Each row belongs to one hidden group. There are 5 groups. Groups can overlap: rows of different groups may look alike. Groups are numbered from 0 in the order they first appear among the rows asked about.
Each row in order, then its group:
[ 0.6 -0.1 -0.8 -0.8  0.4  0.8 -0.3 -0.4] >> 0
[ 0.7  0.   0.  -0.3  1.7  1.6  1.2  0.3] >> 1
[-0.5  0.6  0.8  0.2 -1.1 -1.1 -1.5 -2.2] >> 2
[ 0.2  2.2  0.9 -0.8 -0.4 -0.1  1.4 -0.4] >> 1
[ 0.2 -0.8  1.1  0.9 -1.3 -1.6 -0.8  0.3] >> 2
[ 1.2  0.8  0.2 -1.   1.   0.1  0.3 -1.2] >> 1
[ 1.8  0.4 -0.5 -0.1  0.5 -0.5  0.2 -0.9] >> 3
[-0.9 -1.2 -1.4  0.8  1.5  1.3  0.6  1.2] >> 3
[ 0.4  0.1  0.1 -0.8  0.  -0.6  1.8 -0.1] >> 1
[-1.8 -1.   0.1  1.7  0.1  0.3  2.6  0.6] >> 0
[-0.4 -1.1 -0.4  0.3  0.7  1.5 -0.2  0.4] >> 3
[-1.   0.  -0.7  0.9  0.4  0.4  2.2  0. ] >> 0
[ 1.4  0.7 -0.1 -2.6  0.8  0.3 -0.8 -1.2] >> 1
[ 0.1 -0.8 -0.1 -2.  -1.2 -0.9  0.  -0.5] >> 0
[ 0.5  1.4  0.5 -0.3 -0.1 -0.8 -0.6 -0.6] >> 3
[-1.7 -0.6 -2.2  1.2 -0.3  1.8  2.   1.5] >> 0
[-0.6  2.   0.5  0.1 -0.9 -1.3 -1.  -1.3] >> 2
[ 0.1 -1.1 -0.8  0.2  2.   0.7  0.6  0.2] >> 3
[-0.4 -0.6  1.4  1.2 -1.5 -2.  -1.1  0.4] >> 2
[ 0.4 -0.4 -0.9 -0.1  1.2  0.5 -0.3  0.2] >> 0
[-2.  -0.7  0.9  2.   0.8  2.2  1.4  1.4] >> 4
[-0.7 -0.7  1.7  1.4 -2.  -2.2 -2.2  1. ] >> 2
[ 0.3  0.3 -0.3  0.1  0.6  2.6  0.7  0. ] >> 1
[ 0.6  1.2  0.8 -1.   0.2 -0.2  0.1 -0.7] >> 3
[ 2.2  1.8  0.  -1.1  0.3 -0.1 -0.3 -0.3] >> 3
[-0.8 -0.5 -1.7  0.4 -0.2  0.5 -0.1  0.7] >> 0
[ 1.4 -0.2  0.6 -0.5 -0.2 -0.3 -0.7  0.4] >> 2
[-2.6 -1.5  1.2  2.6  0.5  1.2  1.2  1.8] >> 4
[ 1.7  0.8  0.  -0.6  0.2 -0.6  0.4 -1. ] >> 1
[-1.2  1.2  1.8  1.  -1.6 -1.2 -1.8  0.8] >> 2
[ 0.1  1.5  0.3 -0.4 -0.4  0.7 -0.5 -1. ] >> 0
[ 0.2  0.3 -1.1 -1.5 -1.   1.   0.   0.5] >> 1
[-0.4  0.3  0.5  0.6  0.   0.   0.2  0.5] >> 3
[-1.  -2.2 -1.4  0.7  1.4  0.9  0.2  2.6] >> 1
[-0.6 -0.1  1.5  1.1 -1.7 -1.4 -1.7  0.7] >> 2
[ 0.3  0.7  0.1 -0.9 -0.8 -0.3 -1.1 -1.8] >> 1
[-1.  -0.3 -0.5  0.7 -0.1  0.   1.5  0. ] >> 0
[-1.3  2.6  1.6  1.1 -2.6 -1.4 -2.   1.2] >> 2
[-0.1  0.7  0.7  0.3 -0.8  0.6 -0.6 -0.2] >> 3
[ 1.   0.5 -0.9 -0.2  0.3 -0.2  0.6 -0.7] >> 3
[-1.2 -1.8 -1.3  0.7  1.   0.8  0.5  1.7] >> 1
[-1.1 -0.5 -1.8  0.8 -0.2  1.   1.3  0.8] >> 0
[-1.5 -0.8  1.3  1.3  0.9  0.4  0.8  1.1] >> 4
[ 0.8  0.1  0.6 -0.1 -0.7 -0.6 -1.2 -0.1] >> 2
[ 1.3 -0.4 -0.8 -1.7 -0.6 -0.5 -0.4 -0.3] >> 0
[-0.1  0.2 -0.3  0.3  1.1  1.7  0.5 -0.4] >> 3
[-0.2 -1.  -0.1  0.   1.6  0.   0.7  0.7] >> 1
[-0.5 -1.4  2.2  1.4 -1.4 -1.7 -1.4  0.6] >> 2
[-0.3  0.  -0.2 -1.2 -1.1 -0.5 -0.1  0.9] >> 1
[-0.3  0.6  0.4  0.5  0.9  0.2  0.9  0.3] >> 3
[ 0.7  0.1 -0.7 -0.6  0.4  0.6 -0.4 -0.8] >> 0
[-0.8 -0.3  2.   2.2 -2.2 -2.6 -2.6  1. ] >> 2
[ 1.1  0.4  0.4 -0.7 -0.5 -0.8 -1.2 -1.7] >> 1
[ 0.   0.5 -0.6  0.4  0.8 -0.7  0.   0.1] >> 3
[ 0.  -0.9  1.   0.5 -1.2 -1.5 -1.   0.3] >> 2
[-0.7 -0.4  2.6  1.8 -1.8 -1.8 -1.6  0.8] >> 2
[ 1.6 -2.6  0.  -1.   0.4  0.3  0.3 -0.8] >> 1
[ 0.3  0.8  0.6 -0.4 -0.9  0.4  0.1 -0.3] >> 3
[ 0.  -1.3  0.3 -0.9 -1.4 -1.  -0.6 -0.2] >> 0
[ 2.6  1.4  0.3 -0.4 -0.5 -1.  -0.7 -0.4] >> 2
[ 0.8  1.1  0.1 -1.2  0.1 -0.4 -0.1 -1.4] >> 2
[-1.4 -0.7 -1.6  1.  -0.3  0.5  1.1  1.1] >> 0
[ 0.9  0.2  0.2  0.   0.3  0.   0.  -1.1] >> 3
[ 1.  -0.2 -0.1 -1.6  0.  -0.4 -0.8 -0.5] >> 0
[ 0.9  1.1 -0.6 -1.4  0.2  0.1 -0.5 -1.4] >> 2
[ 0.   0.9 -0.6 -1.8 -0.8  1.1 -0.2  0. ] >> 1
[-0.1 -1.4 -0.7 -0.2 -0.4  0.6  0.8  0.9] >> 1
[-0.9 -0.1 -1.2  0.6  0.   1.2  0.4  0.5] >> 0
[ 2.   0.3 -0.4 -1.1 -0.3  0.1 -0.4 -2. ] >> 1
[-0.4 -1.2 -1.5  0.1  1.1 -0.7  0.1  1. ] >> 0
[-0.8 -1.7 -1.   0.5  1.8  0.4  0.4  2. ] >> 1
[-2.2 -1.6 -2.6  1.5 -1.   2.   1.6  2.2] >> 0
[ 1.1  0.6 -0.3 -1.3 -0.3 -0.1 -0.9 -1.6] >> 1
[-0.1  0.1 -1.2  0.4  2.6  1.4  0.5 -0.8] >> 0
[ 1.2 -0.1 -0.4 -0.6  1.4 -0.4  0.4 -1.1] >> 0
[ 1.   0.4 -0.2 -0.5  0.7 -0.8  0.3 -1. ] >> 0
[ 0.1  1.   0.2 -0.4 -0.6 -0.9 -0.9 -2.6] >> 1
[ 1.5  0.2 -1.  -2.2  0.1 -0.2 -0.1 -0.2] >> 1
[ 0.5 -0.3 -0.2 -0.5  1.2  0.3  0.1 -0.7] >> 0
[-0.2 -0.9 -0.5  0.   1.   1.   1.   0.6] >> 1
[ 0.8  1.6  0.4 -0.7  0.1 -0.3 -0.2 -0.6] >> 3
[-1.4 -0.6 -2.   1.  -0.5  1.4  1.   1.3] >> 0
[-1.1 -2.  -1.1  0.8  1.3 -0.3  0.3  1.6] >> 1
[-0.7 -0.5  1.4  0.1  0.6 -0.7 -0.7  0.1] >> 4
[-0.3  0.5  0.4 -0.3 -0.7 -0.4 -0.4 -1.5] >> 2
[ 0.6  0.4 -0.3 -0.2  0.6  0.1  0.8 -0.1] >> 3
[-0.2 -1.  -1.   0.2  2.2  0.8  0.9  0.4] >> 3
[ 0.3  1.3  0.3 -1.4 -0.1  0.7  1.1 -0.5] >> 1
[-0.6  1.7  0.8  0.  -1.  -1.2 -1.4 -0.9] >> 2
[-0.3  0.9  1.   0.3 -0.7 -1.  -1.3  0.2] >> 2
[-0.5 -0.3  0.7  0.4  0.7  1.1  0.7  0.1] >> 4
[ 0.4 -0.4  1.2  0.6 -0.6 -1.1 -1.  -0.1] >> 2
[ 0.7  0.  -0.4 -0.7  0.5  0.9  1.7  0.1] >> 1
[-1.6 -0.2  1.1  1.6  0.3  0.2  1.   1.4] >> 4
[ 0.4  1.   1.  -0.1 -0.4  0.2 -0.3 -0.3] >> 3
[ 0.5  1.   0.7 -0.3 -0.1 -0.1 -0.5 -0.6] >> 3
